In the rows, 128 means zero.
One turn sends every row of this set to another row. A few are shown first. Where does it send the rows asked after them?
fesi: [135 120 156 118 140 116 153 147 159 139 122  97 188 135  83 162 155 147
 126 180 133 115 137 105]
pivan: [143 111 163 107 186 136 160 163 136 122 133 125 126 126 105 144 125 120
 118 140 123 177 139 121]
rim: [151 148 141  95 151 140 150 110 116 141 132 117 104 181  91 137 133 144
 159 150 111 134 162 129]
Duv: [148 102 170 108 193 146 148 157 136 122 119 114 122 134 105 135 136 122
 119 127 120 166 135 133]
debun: [142 103 143 102 131  99 120 120 134 121 122 109  94 136 116 122 140 112
 130 162 130 133 110 128]
tefem: [137 136 123 135 149 128 157 107 112 148 119 115 110 165  81 141 141 155
 137 173 120 103 138 103]
bomer: [144 100 164 103 168 140 167 168 130 138 116 103 120 134 102 145 115 126
 130 112 117 163 135 119]
Mis: [158 124 110 114 125 105 165 155 134 141 136 105 138 156  88 138 145  87
 166 148 116 141 167 103]
ruru: [136  91 121 100 122  99 122 122 118 132 123  91 105 123  98 132 127 118
 141 142 125 136 118 127]
kule: [160 139 116 118 139 115 147 166 150 120 132 113 126 158  86 125 154  93
 170 170 129 129 164 111]
Fiso: [138 114 172 120 152 128 147 149 160 147 118  84 174 134  93 146 155 139
 109 164 140 120 144 100]
res: [137 135 153 111 153 129 140 104 110 154 113 101 106 175  98 156 152 132
 115 147 116 140 150  93]
pegu: [139 112 169 121 182 157 164 167 134 123 116 120 134 133 106 156 135 125
 128 128 116 160 122 124]
kirad: [113 140 132 148 139 165 154 155 133 137 156 118 164 145 109 116 133 125
 154 140 133 115 123 123]
Gopa: [125 115 158 113 145 131 137 138 160 145 132  89 176 127  98 154 149 151
 103 167 148 133 136 105]
vemaf: [135 148 153 116 150 142 161 148 119 135 115  99 126 181  94 147 144 164
 135 152 107 118 161  86]
litat: [144 139 111 117 131 102 139 171 140 119 138 112 135 146  86 137 150 100
 161 180 126 140 165 101]
Degi: [121 134 117 135 125 155 153 140 143 121 145 120 154 156 105 125 135 127
 167 144 127 109 107 134]
ruf: [121 128 131 153 139 155 150 145 141 130 142 110 163 157 100 102 138 130
 152 145 131 100 121 133]
Zanu: [127 105 150  95 125 104 111 118 135 116 115 103 109 123 113 148 140 127
 130 157 126 143 103 134]
temum: [137  97 149 120 143 113 164 148 147 154 120  77 174 131  82 153 138 151
 114 151 130 119 137 101]
Patek: [122 134 165 124 162 150 131 120  92 150 104 101 121 148  82 143 134 158
 134 145 117 120 149 118]
mok: [126 118 117 130 128 160 163 145 138 147 144  99 158 150  95 119 125 137
 166 128 130 106 125 134]
beg: [158 137 122 115 145 107 147 154 138 122 128 127 129 146  88 151 151  83
 169 168 116 151 155 113]
rino: [135 109 132 103 128 116 123 131 135 115 133 111  91 126 119 130 127 125
 136 159 136 137 105 124]

res turns into tefem
ruru turns into mok
Zanu turns into Degi
Now these:
litat turns into Gopa
kule turns into Fiso

One turn sends every row of this set to another row. A few are shown first. Where does it send the rows asked after them?
pafa: [179 113 122 154 138 158 125 120 123 184 138 115 148]
Zedo: [133 132 151 181 148 159 113 126 143 158 134 125 117]
Zaf: [115 129  93 142 123 136 129 152 116 140 107 130 153]
pufan: [174 138 144 146 131 123 119 105 144 151 136 139 161]
butu: [147 148 127 151 128 134 115 154 138 130  92 123 166]
diro: [172 126 122 133 122 132 147 144  91 156 138 109 135]
gogir: [147 140  91 156 128 138 133 132  98 128 166 120 138]
Deki: [146 125 144 184 143 155 135 163 112 138 137 115 107]
tav: [122 113 131 161 122 169 125 163 100 143 152 122 117]
Liki: [165 162 103 163 134 170 122 136 135 162 134 132 159]
Ver: [137 116 125 157 143 160 137 155 121 143 108 118 185]
miri: [140 105 134 170 144 132 119 133 122 112 136 100 173]
zuzo: [122 129 142 157 127 181 107 148 136 168 133 139 128]
Feke: [107  99 112 155 137 141 120 115 129 140 133 124 168]
Bure: [121 144 158 156 133 127 128 139 125 134 131 128 105]
Meda: [127 119  86 169 127 133  94 130 137 138 123 118 138]
pamab: [150 132 136 122 122 121 128 102 126 167 134 131 139]
lif: [173 122 116 146 121 106 130 126 106 126 153 124 138]
ger: [193 130  98 168 125 145 114 141 128 160 134 129 139]
kikol: [111 131 169 139 123 155 130 142 117 137 145 131 133]
posot: [143 152 140 144 138 138 135 103 129 130 157 131 174]

Bure turns into Deki
Zaf turns into Ver
posot turns into gogir
Now these:
miri turns into Meda
pufan turns into lif
kikol turns into tav
pafa turns into pamab

One turn sends every row of this set to another row. A few are shown first. Where does it send the rows asked after them?
mot: [ 85 148 102 147 117  96 105 127 129 108 121 163 126  92 143 130 139 112
 156 156]
ter: [ 92 148 123 158 129 105 115 139 126 117 114 145  99  74 124 154 152 130
 149 145]
buvag: [ 84 125 163 111 137 103 126 120 152 115 137 125 135 147  97 147 119 100
 140 133]
kofen: [ 88 113 140 179 108 114  95 140 118 129 126 150 114  97 113 155 138 119
 173 141]
vuked: [145 135  88 161  93 117 107 140 115 116 132 137 101 111 127 129 132 122
 147 127]
dumaz: [133 112 114 177 119 129  97 126 113 120 131 116 113 118 100 151 159 111
 142 138]
gof: [ 85 133 148 123 130 132 113 112 152 151 133 130 148 111 135 132 104 106
 144 127]
ref: [116 107  99 133 108 113 111 125 133  84 136 133  95 124 115 168 144 135
 148 153]
lasat: [114 100 127 146 143 103 111 136 147  97 157 157 132 126 133 152 132 117
 117 130]
zanam: [130 159 147 136 126  98 126 144 118 123 137 153  95 142 107 149 121 143
 131 117]
Mil: [ 88  97 166 159 109 110 126 137 125 140 123 126 117  93 113 141 131 138
 140 128]
nubi: [126 165 104 137 132 124 116 135 136 134 135 129 113 168 123 134 136 114
 164 113]
Ritar: [ 95 151 159 124 117 144 107 131 136 121 126 113 150 114 135 124 124 136
 166 139]
gemur: [133 135  79 129 111 102  99 133 144 109 113 136 119 137 109 154 129  99
 157 152]
zogep: [114 167 114 118 120  98 112 111 143  98 129 126 115 114 145 155 115  90
 151  99]
kito: [101 109 170 137 117 113 113 133 124 129 120 124 113 175 121 137 134 119
 144 137]
pemo: [ 97 122 168 138 116 110 125 125 137 172 117 125 130 119 129 129 131 120
 153 112]
lifos: [131 125 140 129 142  98  75 131 131 111 124 100 121 121 104 140 107 110
 148 113]
vemus: [ 85 158 142 137 119 126 143 119 128 100 102 107 156 110 142 128 122 118
 145 128]
Dag: [123 114 106 123 134 106 143 123 143 116 146 100 125 125 131 127 127 138
 114 115]
fuvu: [117 114 140 158 132 107 112 161 128 139  96 125 106  81 132 143 134 128
 163 132]
sezus: [105 134 151 126 136 140 132 126 125 155 145 137 144 113 115 125 134 131
 168 143]
naro: [117  97 139 166 112 127 122 154 143 126 126 121 120 142  98 135 147 137
 130 147]
Far: [125 117 131 145 110 110 133 140 133 105 111 127  90 134  92 169 156 130
 168 116]
zim: [ 88 133  86 156 100 108 130 135 134 110 121 116 139  88 142 147 130 101
 154 144]
Zifod: [ 98 153 141  97 109  89 129 137 164 106 137 131 123 132 130 130 109 118
 142 113]
Rikon: [130 146  82 146 119 112 129 134 148  99 136 137 123  88 116 147 112 101
 140 112]
Sudef: [125  77 144 135 114 112 111 136 144 105 113 135 118 133 108 140 135 111
 167 103]
Lum: [130 139 134 113 107 129  97 115 156  90 109 120 132 121 126 140 112 109
 109 127]
vuna: [135 152  97 123 109 108 141 115 135 107  99 121 123 134 119 150 126 106
 114 136]
gufuz: [120 104 149 116 113 124 136 105 139 117 138 157 122 138 112 133 143 119
 130 104]
kuvu: [125 132 123 151 125  81  93 155 128 117 117 129 132 145 118 140 160  82
 158 112]
nite: [114  92 142 140 143 122 131 126 111 153 124 130 123  99 143 132 132 122
 159 136]
Desit: [107 141 120 135 105 106 149 159 110  87 130 116 106 129 110 130 147 123
 117 120]
saf: [ 84 170 132 116 103 133 134 123 139 131 130 124 132 104 133 133  96 118
 136 138]
buz: [ 94 172 110 132  94 116 112 133 125 120 109 102 135 100 135 142 113  95
 161 136]
bezo: [131 157 153 114 111 127 104 120 155 123 121 147 130 139  96 135 133 109
 137 106]
Pana: [ 99 126 110 142 136 141  88 140 136  71 144 124 125 130 110 136 117 103
 141 132]
Vid: [ 89 156 105 144 120  97 141 133 136 115  98 140 156 111 135 117 125 101
 160 137]
Fep: [ 97 134 100 177  94 107 133 144 123 130 129 152 115 107 135 151 146 120
 168 143]

saf turns into gof
Desit turns into Pana
Now these:
Far turns into ref
naro turns into dumaz
sezus turns into nite

